(in the rows, 128 means zero)
Each named move below is a turn or a mirror, shown by a few rows before and after it. Which moves, in which order, take the first row of each later pair to the second? The first pair is answered.
Tig (before => after):
[ 95 145 135 134 113 108 151 101 137  89 118 123  82 122 125 122 157 136
 146 132 145 163 133  99  98 143 144 145 161 121 173  86 143 144  74 138
 118 111 117] => [ 80 143 116 127 114 127 162 133 138  80 113 128 105 126 114 121 146 122
 150 113 143 166 121 104  87 144 126 152 175 151 168  76 135 135  92 153
 129 107 109]
[115 118  93  68 120 103 139 103 174 139 130 135 128 119 138 137 140 121
 153 129 120 208 144 120 147 156 165 101 115 125 207 114 133 162 133  71
 119 136 146] => [100 112  69  62 119 121 148 127 169 135 121 139 152 126 131 139 122 107
 160 112 122 210 130 128 137 158 150  99 126 152 190 111 135 146 155  89
 124 133 140]
[132 123 151 117 126 124 122 104 135 138 143 122 121 132 119 145 132 135
 137 118 123 137 122 122 136 135 137 117 110 124 148 132 126 145 104 124
 111 148 132] => [119 127 125 108 125 140 135 136 130 131 134 124 152 130 111 139 122 118
 136  97 118 134 107 128 124 140 123 117 119 150 137 132 124 130 126 136
 122 141 121]
[129 150  90 127 105 106 139 101 109 154 145 121 100  98 132 113 153 123
 133 148 135 175 143 113 118 127 186 108 130  93 193 109 144 156  97 117
 126 109 148] => [ 92 146  52 110 109 136 159 158 112 134 131 139 156 106 115 111 134  93
 137 115 132 177 114 129  99 131 154 113 154 139 174 101 138 130 134 148
 146  97 131]
movu (before => after):
[100 140 130 134 165 141  96 143 132  91 135 111 111 127 133 132 144 175
 112 129 158 106 124 167 167 104 106 145 134 181  38 162 126 133 185 161
 163  87 141] => [ 82 138  95 121 156 142 122 165 147  91 127 114 122 114 110 136 127 157
 129 127 153 143 124 163 158 115 116 145 138 215  62 147 137 139 189 161
 177  76 137]
[103 139 143  88  93 108 108 193 102 140 121 128 167 146 113 138  89 132
 145 107  84  95 103 132  82 103  72  76 115 167 124 120 136  82 143 132
 121  94 113] => [ 91 138 122  80  82  92 128 185 115 158 118 129 153 133 102 138  83 129
 156 119  85 143 115 124  85 110 100  78 105 184 167 107 143  99 131 122
 124  92 109]
[133 122 144 140 131 110 120 126 131 129 133 121  96 123 142 144 127 137
 136 143 143 105 140 130 133 125 140 144 121 131 113 131 134 117 108 130
 128 151 131] => [129 114 142 134 135 120 118 136 123 120 133 126 109 125 141 145 126 136
 131 133 135  97 130 137 129 124 129 142 131 141 100 132 125 109 122 140
 131 152 128]
vetu (before => after):
[134 130 174 129 145 129 125 127 118 127 158 124 135 125 153 127 159 129
 139 120 128 102  94 125 134 141 111 105 116 141 115 143 108 104 140 126
 103 135 133] => [113 120 124 141 109 123 160 140 140 111 121 138 127 114 128 141 117 104
 138 154 110 151 143 135  98 115 109 165 133 129 145 115 120 148 137 140
 156 154 123]
[ 92 106 119 102 158 120 126 142 124 165 129 116 109 104 128 132 145 137
 176 141 149  95  96 126 136 120 126 136 113 185  99 129 135  95 129 115
 111  98 118] => [ 84  97  88 112 142 120 146 148 134 157 103 128 103  96 118 144 122 126
 172 163 143 124 120 135 117 108 127 168 120 176 112 109 143 119 124 121
 140 108 112]
[136  82 143 171 121  89 134 130 169 128 109 169  85 106 151 168  59 127
  77 176  90 101 162 169 118 108 130 165 170 104 101  69 114 145 109 115
 159 201 119] => [159  97 205 152 160 106  88 117 142 147 155 149  97 123 179 148 106 153
  84 137 110  42 100 158 158 136 130  95 153 120  70 107  92  86 114  99
  97 178 128]
Kofuf (before => after):
[135 133 131 132 125 127 113 112 106 121 134 134 118 141 130  98 140 138
 122 114 103 123 139 131 127 149 127 113 132  91 132 141 126 126 119 120
 108 135 131] => [137 126 135 116 142 133 114 128 116 146 132 113 118 136 135 113 138 139
 138 111 127 112 114 126 143 145 136 104 113 138 123 136 121 108 114 115
  98 133 124]
[146 137 130 160 148  92 139 129 138 154 143 114 127 115 149 127 138 146
 148 108 107 151 130 154 133 110 153 125 135 123 146 118 150 135  88 112
 139 138 105] => [146 137 133 160 152  91 137 130 143 157 142 108 125 117 150 129 136 146
 145 117 109 145 128 154 135 101 149 126 134 123 140 120 146 132  87 111
 141 140 103]
[143 164 128 133 112  98 138 105 133 118 156 170  98 110 128 119 141 152
 122 136 113 121 163 138 111 136 132 125 121  81 158 130 137 153 138 132
 137 111 114] => [145 155 129 105 138 111 137 131 159 154 154 136  92 107 133 142 139 147
 159 133 144 113 114 124 136 141 151 105  88 166 144 129 130 122 133 118
 121 105 105]
Then:
(two moves a pair)
[105 156  97  90 132 106  97 124 128 121 141 170 147 123 131 105 154  88
  88 117  93 100 123 167 105 133 134 106 141  32 132 108 168 148 167 106
 149 188 115] => [123 149 122  65 160 103  93 130 161 179 143 120 114 104 155 138 166  98
 129 128 138  86  82 143 153 134 176  90  82 124 122 103 165 122 126  77
 114 182 118] | Kofuf then Tig
[144 118 105 134 119 119 147  99 147 145 124 115 119 139 117 114 111 133
 133 151 120 173 139 131 128 139 145 145 119 120 166 114 137 141 104 138
 133 149 138] => [158 130 146 131 145 135 122  97 129 144 150 105 132 155 136 105 137 148
 127 123 131 121  97 133 150 153 128 110 118 124 130 136 123 107 122 136
  96 128 140] | vetu then movu
[157 107 132 113  84 144 133 135 113 121 121 113 154 160 156 118  92 133
 140 145 146  99 146 150  93  84 117 168 167 116  91 139 131 170 135 169
 143 128 153] => [174 114 165 110  97 137 111 112 109 136 141  99 144 159 173 113 113 148
 141 147 151  76 131 142 111  97 128 141 150 109  89 151 128 158 129 154
 114 124 163] | Tig then vetu
[105 139 103 142 102 121 147  97  99  88 129 164 150 119 104  83 124 128
 106 109  70 165 170 148  91 134 111 132 177  46 150 130 147 165 135 137
 160 134 146] => [137 127 177 100 169 151 110 122 117 145 157  89 145 120 145 120 158 148
 146  84 142  77  65 122 160 148 129  67 117 167  86 153 119  78 130 117
  93 114 141] | vetu then Kofuf
[142 158 131 117 146 100 144 133 118 167 123 103 148 137 146 134 119 109
 115 149  93 138 134 107 158 128 157 126  84 134 125 145 124 153 115 104
 101 129 142] => [130 152 116 107 140 104 155 147 119 162 118 109 156 130 137 131 108  96
 120 142  95 151 129 106 149 134 151 122  92 148 128 147 124 148 121 109
 111 123 131] | Tig then movu
[114 123 110 116 130 139 136 156 140 123 114 118 131 133 119 129 123 112
 140 122 125 143 106 134 116 127 122 134 137 138 146 124 132 119 149 149
 138 125 118] => [128 129 132 113 137 128 123 134 136 141 131 107 119 128 128 126 143 123
 145 120 129 136  96 127 129 137 139 110 117 141 149 139 138 115 132 132
 117 119 126] | movu then vetu
[128 142 101 176 120 122 144 185 151 144 116 114 132 120 130 171  85 106
 116 164 113 151 143 103 135  74 181 192 101 135 118  98 103 175  96 132
 142 154 100] => [131 165 113 181 110  97 133 131 133 142 140 136 122 120 134 134 115 128
 100 160  86 173 166  95 133  99 193 160 104  74 160 117 117 196  87 111
 126 148 116] | Kofuf then movu
[139 111 133 162 123 155 132 140 117 182 138 106 107 101 153 145 143 128
 163 165 164 107 168 114 140 157 186  99 119 144 126 125 119 115  90 100
  98 128 149] => [124 106 124 159 133 184 129 184 103 159 135 116 148 113 153 146 132 110
 157 135 163  83 138 129 124 159 152 101 144 166  95 130 103  87 127 132
 107 120 137] | movu then Tig
[124 128 122  87 137 161 135 168 109 151 111 147 118 151 166 121  81 110
 159  89 123 120 137 120 141 133  97 133 153 176 113 135 104 131 131 142
 164 119 119] => [156 133 169 106 145 145 104 121 102 155 128 133  86 154 188 122 107 141
 145 112 127  94 152 114 161 125 101 130 135 130 104 148 103 136 113 124
 142 130 137] | Tig then movu
[ 92 143 124  98 154 159 149 177 134 136 121 129 139  90 135 110  99 129
 144 128 117 150 153 152 132 128 131 120 132 105 123 136 146 129 139 122
 130 139 126] => [119 144 156 111 158 151 127 149 135 133 126 122 115  91 152 113 110 149
 139 143 123 131 165 146 146 123 136 118 120  75 115 147 142 134 124 116
 116 145 138] | Tig then movu
[118 137 103 135 119 135 160 124 128 100 122 141 138 114 104 125 132 106
 119 125 125 143 153 131 108 117 109 137 133 112 162 119 159 151 155 138
 146 123 113] => [118 151 127 121 143 145 139 125 124 115 147 131 150 117 114 109 156 117
 126  94 138 118 111 128 130 141 108  94 123 140 150 134 150 118 163 132
 110 108 117] | vetu then movu
[134 152 158 142 140 103 115  74 103 147 165 137 112 130 153 110 160 125
 149 113 134 117 138 116 135 145 143 102 138 103 180 127 132 142 120 112
  84 112 130] => [133 130 126 154 116 104 146  99 134 145 120 125  98 118 138 149 118  99
 157 160 143 130 171 127 118 102 145 171 135 118 176  97 138 172 108 122
 134 141 114] | Kofuf then vetu
[150 131 115 135 128 126 117 132 111 111 131 140 162 150 129 130 134 115
 120 103 131 126 120 122 114 140 101 129 131 131 110 136 106 111 134 152
 111 120 127] => [166 134 126 150 118 109 118 102 121 117 128 134 131 143 130 139 130 127
 117 134 131 137 149 116 118 130 118 149 120 102 125 133 116 140 106 137
 114 133 137] | vetu then Tig
[139 121 160 141 126 143 122 107 116 134 121 111  97 150 143 137 136 176
 136 154 151  99 111 133 133 108 148 126 124 119 107 131 110 107  78 118
 136 153 156] => [137 113 152 151 116 155 132 120 115 123 103 122 112 150 134 147 120 168
 127 165 143 104 126 142 120  94 132 154 138 114  97 121 114 114  89 128
 160 163 150] | vetu then movu
